Where one turn sends some rows of the set: a few examples, then the rows asked
K810: [  3   1 -32 -19  26  -1  -6 -16 -33   5  -3 -12  12  39 -10 -22   6 -30
 -20  37 -14  20   9   6   4   0 -36  11]
K652: [  4  20   9  -8   7  -8 -28  31  19 -36  -3  -4  19   4  26  36  36  -3
 -11  10  25 -13 -22  49  15  18  17   4]
K316: [ 21  36  -8 -12 -12  -8   7  16  30 -32 -33 -19  46  -5  -5   1 -19  -2
   0  -4  -1   3 -15  34   7   3  34  27]
K266: [  6  20 -12 -23 -14  24  10 -29  -5 -11  27   9   0 -15 -30  13  17   6
   6 -11 -23  51  14 -33  11 -20  12 -11]
K952: [ -5  -3  23  -2 -27 -31   5  42  22 -25 -18  15  11 -29 -13  36  37  -9
  -2 -16   5  20 -25  48   4  -5  17   5]
K895: [ -8  19  44  11   4   8 -14   8  -1 -11  25 -20   8 -15 -18  18  -1 -31
 -17  30   8  19 -25  50 -16   0  -2  -2]
K32: [ 17  10 -44 -33 -25  -2  -3  -3  12 -28   7  18   8 -18  16   2  22   1
 -28 -47   0  43  19 -27   4  -2   4   4]
K220: [ 17  42 -37 -12   9  15 -24 -14 -16 -42  10  40  -2  -1   8  -3   7  -1
   0 -13 -13  25  20 -29  13  12   1   9]
K294: [  6  11 -17 -43 -17 -49 -13 -15  -3  29 -28 -15  18   3 -37 -16  15 -11
  -6  10 -31  17  16  -2  26 -28 -14  -4]
K563: [ 31  37  15 -17 -20 -14 -20  24  43 -20 -16 -22  35 -16 -19  -3 -12 -19
 -16  -2   1 -15 -15  37  -1   6  13  13]
K67: [ 34  -6   5 -13  -4 -12  -8   7 -43   9 -13  -9 -16   8  20   1  26  -5
  18  -4 -20   3 -18 -17   3  58 -28   0]
K395: [ 34 -16 -28  -8 -18  -7  15   0  -3  36  -4 -25  -7   6   5  39  13   8
  32   2 -15  31 -11 -18  21  32 -19 -15]
K601: [  8  13  18   9  -8 -38   6  10  24  -8 -19  -5  12 -39 -18  40  26 -24
  -6 -12   0   8 -31  50   4 -31   6  -8]
K48: [-21  27  -6   5   8  -4  27  -6  15  -6 -20   0  23 -20   6  42  -9  -5
  13   8  15  44 -13  63  14  -5   9   5]
K817: [ 36   1  18  -6 -12 -23 -14 -12 -29  25  -9 -28  -4  -5   9  11  -7  -4
  16  27 -29  23  17 -34   0  36   8 -12]
K716: [ 19   3  19 -17 -16  -8   0  -4 -16 -29   4  33  -4 -22 -10  -6  20  -2
 -21 -28 -11  24  35 -40  -1 -13  12 -15]
K466: [  7  -6 -47 -40  20 -25  -8   3   7   5 -33  11  22  34  17  14  39  -7
 -18  20 -21  28  34  19  20   4 -22  -4]
K495: [ -1  28  43   7 -13   3   2   1  -2 -21   4  -8  15 -19 -39  -5 -11 -43
   3  21   7  18 -21  33 -18   5  18  21]
K225: [-11  15  -8 -25   0  26  10 -15 -22 -13  19  36 -14  -7   1   3  18  14
   1 -31  13  33  12 -13  22   8 -29 -13]
K437: [ -8   9  16   9  -2   5 -18  37   1 -41   7  10  12   9  14  23   6 -11
  -5  21  44   3 -10  38   8  29  17  19]
K507: [ 16  -9 -10 -47 -18 -33 -36  11   3   0 -11   1  13  32 -17 -13  51 -32
 -19  23   4  -5  28 -14  15   8  -6   6]
K859: [ 31 -25  -4 -15 -26 -38   2  -7 -13  27 -14 -15 -13 -14  30  27  36 -31
   5 -10   7  29   4 -22  -6  41 -11  -9]
K808: [ 52  13 -33 -15 -13 -21 -12  -5   3  18 -23 -12   0  -7  14  17   7 -24
  21   3 -50  40   1 -14  -8  50 -11   4]
K278: [-10 -21 -19  -8  -3 -33 -16   8 -24  22   8  13 -13  13 -33  13  33 -22
  -8  26 -12  30   3  10  22 -22 -45 -10]
K281: [  7  31  -4   4  29  15  19  -9  29  -7 -18 -14  29  -2   9  35 -17 -12
   3  16  19  10  -9  60  11   1  -3  -5]

K716 -> K32
K810 -> K278
K495 -> K952
Where do these go?
K601 -> K563
K859 -> K808

Where one turn sends some rows of the set: a few examples, then the rows asked
K529: [ 23  -9   8  -9 -16   6  -6 -15 -19  26  11  -4  15   6   2  19  65 -13
 -13 -29   3  40  -9  20 -15 -10  -4 -13 -12  12 -10   5   1 -31]
K545: [ 10 -40  -6 -30   6   8  25 -11  27 -15  48  -5 -10 -20 -21  20   3  10
 -17  68   8   2  -4  16 -17   0  -5  10 -15 -22  19  -1   2   7]
K725: [ -8   2  26   3  35  13   8 -22  20  10 -32  -3  34 -15  20   5 -36  12
 -14  -4  -9  48   9   3  -1   4 -33  15  -1 -18  18  17  -8 -29]
K295: [ 11 -17   3   9  20  22 -39  25  13  -5 -33  20 -13   5 -26 -28 -12   6
  -7  -7   4   0   6  38 -24 -30 -31   8  10   8  12  34  30  15]
K376: [ 12 -17 -34  35  11  24  23 -39 -12  31  22   9 -26  12  -3   7  26  11
 -11   9 -12 -21   0  33  16  -5 -39  31   1  15  32  -5 -20 -16]
K385: [  4  -7  -9   7 -11  22  22 -19 -24  21  15  -2   8   8  23  10  52 -15
 -16   8 -12  22 -45  41  21  -4 -25  -3 -26  14  -3   5  -1 -20]
K986: [-13 -23  42  -7  -1  -6 -42  19 -26  -5 -32   6  14  26   0  18   4  20
  19  18  -5   0  -7  19 -34  -3 -45 -12  -4  -6  -5   9  26 -10]
K170: [  6  -6 -26 -11   1   1  -9  -6 -19 -27  38   7 -32 -25  16 -10   2 -42
  25  -5  -8 -21  34  -1  23   9 -18   9 -23  20 -13 -12  -9  -7]
K947: [ 18 -16  25  -3  11  -4 -23   1  -7 -22  24   4 -26 -12 -19  -1 -23 -38
  13 -21 -18 -15  49   3 -16  25  -6 -28 -13  18  -6  18 -10 -20]
K741: [  7  -9  17   2   9 -13 -14   0 -12 -30  29  -6 -26 -15  -5  -3   5 -51
   1 -18 -23 -31  22  15  -3  15   6 -37 -21  19  -2  17   6 -25]
K815: [  1 -38   2 -22  14  -9  24  17  22 -30  20 -27 -20 -18  12  -6   9  -1
 -20  32  23  17  -7  -1 -47   4 -13  26  -5 -41  25  -6  28   1]
K619: [  0 -16 -18  27   8  26  26 -45 -16  34  30   0  -9   8  17  13  44  -2
 -13  -2  -9  -4 -33  40  27 -11 -22  18  -8   4  11   0  -6   0]
K591: [ -8  -9 -14  -2  -1 -14 -17   2 -24 -33  37  -4 -28 -16  10 -13  13 -47
   6  -1 -18 -41  14  11  12  12  -6 -14 -20  22 -10   0   0 -20]
K984: [ 11   7 -32  16 -12 -13  15 -37  -7  16   8 -12 -22   6 -22   5  47  16
 -17 -17  19 -12  12  46   6 -28  -6   9  -4  14  14  -7  -1 -34]
K693: [ -4 -24  30  13  -7 -11 -38  12 -19   7 -27  12 -13  32 -33  11  -2  27
  12  -2  -5 -13 -24  18 -35 -17 -21 -12  -4  -9 -17  21  33  -1]
K560: [ 14 -50   8 -20  -1  13  10  21  13 -18  33 -16 -38  -7   2 -12   4   5
 -10  38  29  25 -11   1 -53  15 -27  25  -7 -27  13   2  20   9]
K259: [ 25  -6  15  24  -9   3 -36  -3  -7   5 -19  10 -41  14 -29   3   5  30
  13  -7 -14 -14 -13   7 -27 -19 -16   0  -4  15 -15  34  47  10]
K834: [-19  -1  12   7  11  -7   5  13 -10 -44   4  -3 -34 -10   7 -27 -48 -29
   9   3   0 -21  34  23   8  29 -32  -4 -23   7   3   4  -8 -26]
K692: [ 30 -45  27 -18 -19  13  23  20  16 -17  38 -11 -40  -8 -11  10   2  15
  -2  32  33  28  -8   9 -37  16  -4  12 -21 -21   1   9  26   8]
K533: [ -4 -40  20 -15  10 -14  24   7  32 -15  37 -15  -6 -32  11  11   3   4
 -13  33  19  11   1 -20 -28  -1   3  22 -16 -36  36  -8  32   2]
K707: [  1 -12  10  43  26   0  30  18  15 -10 -26  15   9  -4  19  20 -24  23
 -10 -19 -12 -14  23   4  23  -1   5  52  10 -15  20  10  14 -13]
K636: [-25 -14  46   4  30  10 -22   3   3   2 -36   0  25   5  10  -7 -24   4
 -10  13  -5  21 -11  29 -24  -3 -54 -16  -5 -11  30  23  14 -20]
K656: [  8 -43  11 -17  12   1  23 -11  29  -8  48  -5 -11 -27  -3  27  -2  11
  -7  56  -4   2  -5 -22 -22   6  -3  19 -16 -30  27  -2  18  12]
K542: [-12 -16  -2  31  29   8 -20  25  20  -6 -30  10  10  -4   1 -32 -25  10
 -37 -19  -1   3  14   6 -14  -6 -10  41  29  -5  19  27   5 -18]
K577: [ 15 -11 -18   2  -9  -4   4 -41 -13  36  20  -7  -2   8 -17  16  60   0
 -11 -33   9  11  -6  39  -4 -26   5   0   0   5  -5   0  -3 -14]
K269: [  2 -36   2 -20 -14   0  22  -4  26 -15  54 -16 -13 -17 -23   3   7  14
 -37  55  25  13 -11  18 -21  11  11   7 -13 -16  11   6  -4 -17]
K355: [  6   1  11  29 -38 -21 -26 -20  -6  25  12  -3 -30   2 -28   0  29  33
  -1 -26  19  -9   3   3  -6 -21   9   2 -10  24  -4  10  29 -25]
K255: [ 13 -20  27 -12 -22 -10 -41   4 -30  15  -6   4  14  19  -5  30  39  17
  14 -15   2  22   7  -6 -37  -2 -14  -3   0   4 -25   1  10 -23]
K350: [ -8   8  13  19  15   3  21  -7  -2 -30  18  -4 -40 -26  23 -26 -38 -41
   6 -16  -6  -5  23   4  17  27 -23  -2 -33   8  12   8  -2 -26]
K327: [-19 -21   3  34   5  29  27 -15  -6  19  17  18   3   0  34  19   2  21
   5   8   6 -10 -13  21  56 -10 -26  47 -13  -5  11 -13  -1   9]
K664: [-13 -13  -7   8 -18  21  21  -9 -20  20  11  12  17   0  34  16   8  15
   9  32  -7  14 -27  20  52   2 -35  31 -27  10 -10  -9  -7  -7]
K346: [-10 -11  19  23  42  25  -5  -2  23   0 -35  12  15  -1   0 -14 -40  16
 -29 -22   6  29   7   0 -11 -10 -28  32  12 -27  13  17  -7 -19]
K838: [ -4  -3   4  -2   4  13  22 -15   5  13 -15  10  33 -16  28  25 -29  29
  13  10  -1  37  15  -1  40   2 -26  41 -13  -8  -8  -7 -12 -14]
K865: [  2 -14  11  -6  11  -5 -18  10 -14 -36   8   4 -31  -3 -13 -10 -45 -23
  19   0 -11 -20  52  10 -12  32 -28  -7  -9  11 -13   7 -18 -20]
K55: [ 20 -32  20 -11 -22  -1  33   3  20 -22  42 -22 -31 -10 -17  14   5  21
 -24  36  23  22 -16   7 -31  22  18   7 -16 -21  -5  13  13 -15]
K570: [  6 -30   9  45  12  27  30  -1   4  26  15  33  -7  -1  13  24  -7  17
  10   0  -3 -23  18  18  43  -5 -24  43  -9   7  42  -4   3   2]
K156: [ 17   7  -9   3  15  10  16 -18  -6 -24  29   4 -40 -32  22  -9 -19 -43
  21 -22 -12   0  35  -9  21  18 -18   9 -29  12  -3   0  -6 -11]
K697: [ -8 -21  36  15  29  19 -27  15   9   2 -39  18   1  17 -25 -16 -28   6
 -13  -7   6  10 -15  31 -30 -23 -39  -9  -3 -18  16  29  21  -4]
K296: [-10  -7   8  24  24  18  24  -5  12  -5 -23  13  17  -4  24  19 -30  33
  -4 -12   9  11  15  -1  34  -8 -16  58   3 -27  -2  -8  -5  -7]
K74: [  3 -22   9   4 -30 -25 -35 -11 -22  32   7   4  -4  20 -32  16  34  25
   7 -26  13   0  -3   6 -25 -18   8  -1   1   4 -25   4  13 -16]

K355 -> K984
K560 -> K692
K947 -> K741
Where do these go?
K664 -> K838
K693 -> K74

Where one turn sends some rows of the set: a few examples, then the rows asked
K420: [  5  -2 -27  -5  21 -54 -48   9   2  15   2  23  16  14  -8   6  10  -8
  10  -1   5  18]
K476: [-26   9  -2  29 -18  16 -17   9 -28  25  -9  21 -27  18 -15 -13  11   1
  18 -10  42  17]
K955: [  9   0 -10 -27   1  27   7 -35  15   7   7 -19  -3 -26  19 -23  -9  10
  39   1 -15   5]
K33: [ -1   1   0   9 -28  22  20  28 -10 -24  -4  24   3  36   2 -14  14  10
  16  -8  46  -6]
K596: [  1  -3   7   7 -32  19  22  22  -7 -24  -7  19   6  32   5 -10   2  20
   9  -3  52  -2]
K922: [ -1  -4 -38  -8  24 -50 -48   8   6  -1  -2  22  12   7  -5   3  14  -6
  15  -9   5  20]
K988: [-15   9  -8   1   6 -21 -39 -14 -16   5  15 -40   7 -18  -6  32  27   2
 -33 -30 -12 -18]
K31: [-28  21  -8   6  -2  -5 -24   0  -9   7  16 -44   5 -15 -11  19  34   1
 -38 -31  -3 -25]
K996: [-18   3   3  26   7 -19   4 -19  -5   8  15 -21 -26 -27   2 -16 -31 -25
 -26   7 -23 -17]
K18: [ -1   2  -5 -24   2  26   4 -30  28   3  12 -24 -10 -28  20 -18 -11   0
  28  -6 -25   8]
K218: [ 45   0   2  13 -12  -4  19   3   6 -38  -7   2  11   6  29 -20 -34  18
 -17  20  18   5]
K498: [  3  -5 -27  -3  14 -54 -46   6   8  13   3  34  10   6  -4  12  10  -8
   6   1  10  21]
K359: [  6  38   3   5 -32  -5 -14 -18 -39  22   5  -3   5 -20 -29   7  17  -4
 -40   8  29 -16]
K869: [  7 -18 -30   1 -16   6  21 -44  -3  -1  -7   2  26 -24  16 -44 -25  -9
  12  -4  22 -11]
K526: [  4   3   1  11 -27  19  27  24  -5 -29 -10  16   7  33  13  -9   2  17
   4  -9  50   3]
K81: [ 14  25  -3   6  -6 -15  11 -28 -32  -5  -4 -38  46 -16   8 -11   9  17
 -41 -26   5 -13]
K60: [ 17  18  10  -1 -17  -7  20 -34 -35 -11   4 -44  26 -20  12  -9   2  14
 -30 -17   0 -18]
K472: [  2  30  -1  14 -36  -9 -10  -5 -49   0   8   4   0  -6 -26  19  13   3
 -42   2  32 -16]
K133: [ -8 -14   1  12 -24 -12 -39   6  15   5   6  41 -13  -2 -25  25 -21  11
  -9  22  17   9]
K617: [  4   2 -12 -28  -4  28   0 -32  22   3  14 -25  -6 -29  19 -27  -5   2
  24   1 -21   6]
K949: [  1  -2 -28  -3  15 -53 -51  14   7   6   5  30   5  10  -4   4  12  -5
   8  -7   0  21]
K586: [-10  -4 -11  40   5  38   6 -12 -24 -15   4 -11  -9   1   7   9 -19  33
 -47 -16  22  14]
K675: [ 14  -9 -42  15  46 -15 -28   5  14   8  22 -24   1  11  22  -7  25 -12
   8 -29   9   0]
K615: [ 26 -27  16  33  16 -31 -28 -21  -9  19  -7  12  -1   2  12  14  11  -2
 -42 -15  30 -18]
K614: [ 10   3 -11 -24   4  28   0 -31  24  -3   8 -25  -1 -28  20 -18 -15   5
  31  -1 -22   5]
K200: [ -4 -17  20  -3  16   2 -30   5  32  -3   8 -25 -15  11  25   1  -9  15
  -1 -25 -36  10]
K743: [  1   5   0  16 -30  20  20  25  -5 -27 -15  17   6  29   3 -10   8  21
  11 -15  51  -5]

K596 -> K614
K615 -> K586
K60 -> K988
Where do these go?
K526 -> K18
K133 -> K218
K869 -> K675
K922 -> K33
K617 -> K420
K31 -> K359

Where one turn sends some rows of the set: a few examples, then the rows asked
K383: [ -7  16  -2   9  27  -3  40   1   1 -17 -12  26  -6  41  17 -12  36  -7
 -21  26 -76  50 -22]
K722: [-18  23  63   0  34 -22 -12   0  10  -4  -9 -80 -23  21  14 -25   0  -4
 -25 -14 -49  48 -22]
K384: [-18  31  56  -3  47 -12   7  -6   3  -8 -27 -68 -30  14  42 -19  -3 -25
  -9 -20 -42  62 -31]
K831: [ -2  24   8  20  25  -5  45   2 -29 -21 -12  28 -16  39  52  -2  15 -43
   4  28 -62  25   4]
K655: [-13  25  78   9  28 -21   0   8 -18  -1 -16 -83 -24  13  41 -17 -10 -37
  -7 -14 -43  35  -4]
K51: [ -9  -7  17   0  -7 -32  31  21 -23 -12 -19  15  -8  37 -19 -18  37  -6
 -36  40 -58  24 -17]
K936: [  0  56  25  13  10  -3  67  -1 -12 -10 -21   3  -5  42  31   6  28 -52
  18  33 -71  23   4]
K331: [ -4  20  77   7  35 -18  10  12 -20   0 -32 -77 -27   8  50 -12 -11 -37
  -1  -9 -37  42 -10]
K902: [  5  20  54  12 -18 -41  40  15 -43 -11 -35 -24   0  57  39 -16  13 -14
   2  60 -39   0  15]
K971: [-14  51   8   1  11 -10  50 -14  20 -21 -22   7 -10  47  -8  -6  43 -22
  -4  30 -75  42 -16]
K61: [-21  31  21 -11  16  -4  38 -22  15 -23 -39   1 -12  60  20 -35  47  -9
  -3  28 -60  72 -13]
K771: [  1  36  45  21   6 -12  57  -9 -22 -24 -45  -7  -3  48  66 -11  25 -38
  19  33 -66  51  15]
K844: [-17  14  32 -22 -10 -33  20   2  -7 -10 -29 -15  -6  71  -7 -39  35  15
 -22  55 -32  21 -13]
K504: [ -1   6  77   2  25 -36  -4  20 -12   2 -27 -83 -28  13  21 -15 -10  -8
 -18   5 -30  27 -14]
K315: [-12  13  78   4  22 -31 -10  14 -11   2 -13 -87 -22  17  15 -22  -3 -14
 -22  -5 -39  29  -8]
K17: [-15  17  57  -8  38 -29  -9   3  11  -6 -24 -76 -28  19  12 -22  -3   4
 -24  -4 -35  45 -34]
K222: [-19  34  62   5  41 -12  -1  -6   2  -8 -13 -76 -24  15  39 -20  -4 -27
 -11 -24 -51  54 -17]
K293: [  6  32  42   8  -9 -24  50  19 -28   0 -19  -8  -9  47   2   2  25 -41
   9  55 -49 -12  21]
K730: [ -6   2  28  12  -9 -34  37  21 -54 -16 -21  15 -18  36  17 -11  18 -43
  -9  42 -43  -1   9]
K198: [ -7  26  25  -5  -7 -32  33   6   4 -10 -20  -3 -16  52 -36 -10  41 -12
 -14  53 -52   6  -2]

K17 -> K384
K198 -> K971
K655 -> K315
Where do these go?
K844 -> K61
K730 -> K51

Where one turn sends some rows of the set: a few examples, then the rows asked
K421: [ 20 -19  -4   6  49 -11 -12 -34 -13   0  14   4  11   7  25  14   6]
K888: [ -1  10 -10 -18 -20 -15  21 -11   1   8  -1  16  19 -57  -3   8  22]
K86: [ 15  -5  10  26   4 -12 -21   2   1  50 -28  18 -25  -2 -11 -12  28]
K535: [-28   1   4 -21 -38  18   4 -16 -33 -10 -12 -25  24   7  -4  11  15]
K992: [  5 -38  23   9 -32  15 -25  -3   2  17  16   0  -8  -6 -31  19   2]
K487: [ 51 -20  23 -18  17 -15 -24 -22   5  11 -29   7 -19  14   0 -11   6]
K149: [ 22 -43   0  27   3 -13  37  -5 -22   0 -21  -9   6  22  -1  18 -27]
K390: [  2  26 -17  23 -15 -16  -6  -9 -29   1 -26   9  14   8  17 -42   8]
K642: [ 15  -8 -27  12 -42 -23  45   3 -20  16  -5   7 -28 -15   5  -3  -6]
K83: [ 16 -18   0  28 -11  -3   2   3  29  16 -14  13  41 -28   6  -5 -15]
K930: [ -2 -40   5  16 -17   4  28  -3  -1 -35  -2  13  21  -3 -11  35  -6]
K362: [  9  18 -10  17 -10  -4   5  -4 -18 -14  28  -4 -45  35  15  19   5]
K919: [  9  -2  -5  -8  -7  16 -30  12 -39   2  16 -12 -34  22  -5 -19 -19]
K479: [-18  12 -41 -17 -32  -8  42   9   9   4  -2  -4   6  -8   4  17  24]
K63: [  5   3  -6 -15  44 -16  27 -21  -6  -5 -14  -6  30 -30  -6   6  -1]
K377: [ 15 -29  30 -20  -1  -7 -15 -40  36  14 -11 -11  12  -1  13  -3   6]
K339: [  2  35  -6 -13  36   1   8  10 -18 -15 -16  20  22  -7  -8 -12  31]
K795: [ -5 -15  29  -4 -15 -26   6 -24  14   5   5  10 -14  -6 -11  53  -7]
K657: [ 24  11   7 -15   4  -1 -12 -10  -5   3 -14   0 -44  26  25 -41  14]
K58: [ -2  19 -20   5  16  13  32  22 -25 -37   6   9 -17  15  -1 -16  -4]
K643: [ 26 -16  17 -19  23  16  17  -2 -40  19 -35 -15  -8  -4 -29  11   1]
K708: [-12  -5  -2   2  13  23  22  24  -8 -30  -2  -8  27  41  -3  16   3]
K241: [-34  12  -9  -2 -20   8 -20  18  22  35 -13 -11  -3   6  29  -1  19]
K931: [-32 -13 -25 -28   0   8   4   6  22   8  28  23   5  11  28  12  18]
K528: [  0   6  -6 -17  23 -35   8  -1  -5  29 -15  46 -39   8   1  -3   7]
K840: [ 19  -4 -13   4 -16  33  27  49   9  19  -4   4 -22   0 -11  -2  -6]
K683: [  9   2  -6 -23 -37  10  -6  11  29   8   5  -1 -33  37  12 -19  18]
K645: [ 30 -11 -25  22   3 -34  31  -5 -27   5 -39  26 -13   4  -8   4  16]
K163: [ -6 -10   9 -16  25  -3 -39 -14 -14  19 -17 -26  18  -6  23  -1 -20]
K184: [  2 -20  24 -34 -37  20 -17  -9  29 -13   6 -13  -8  10  17  12   9]

K888 -> K708
K643 -> K83
Where do these go?
K930 -> K479
K184 -> K683
K992 -> K241
K362 -> K528

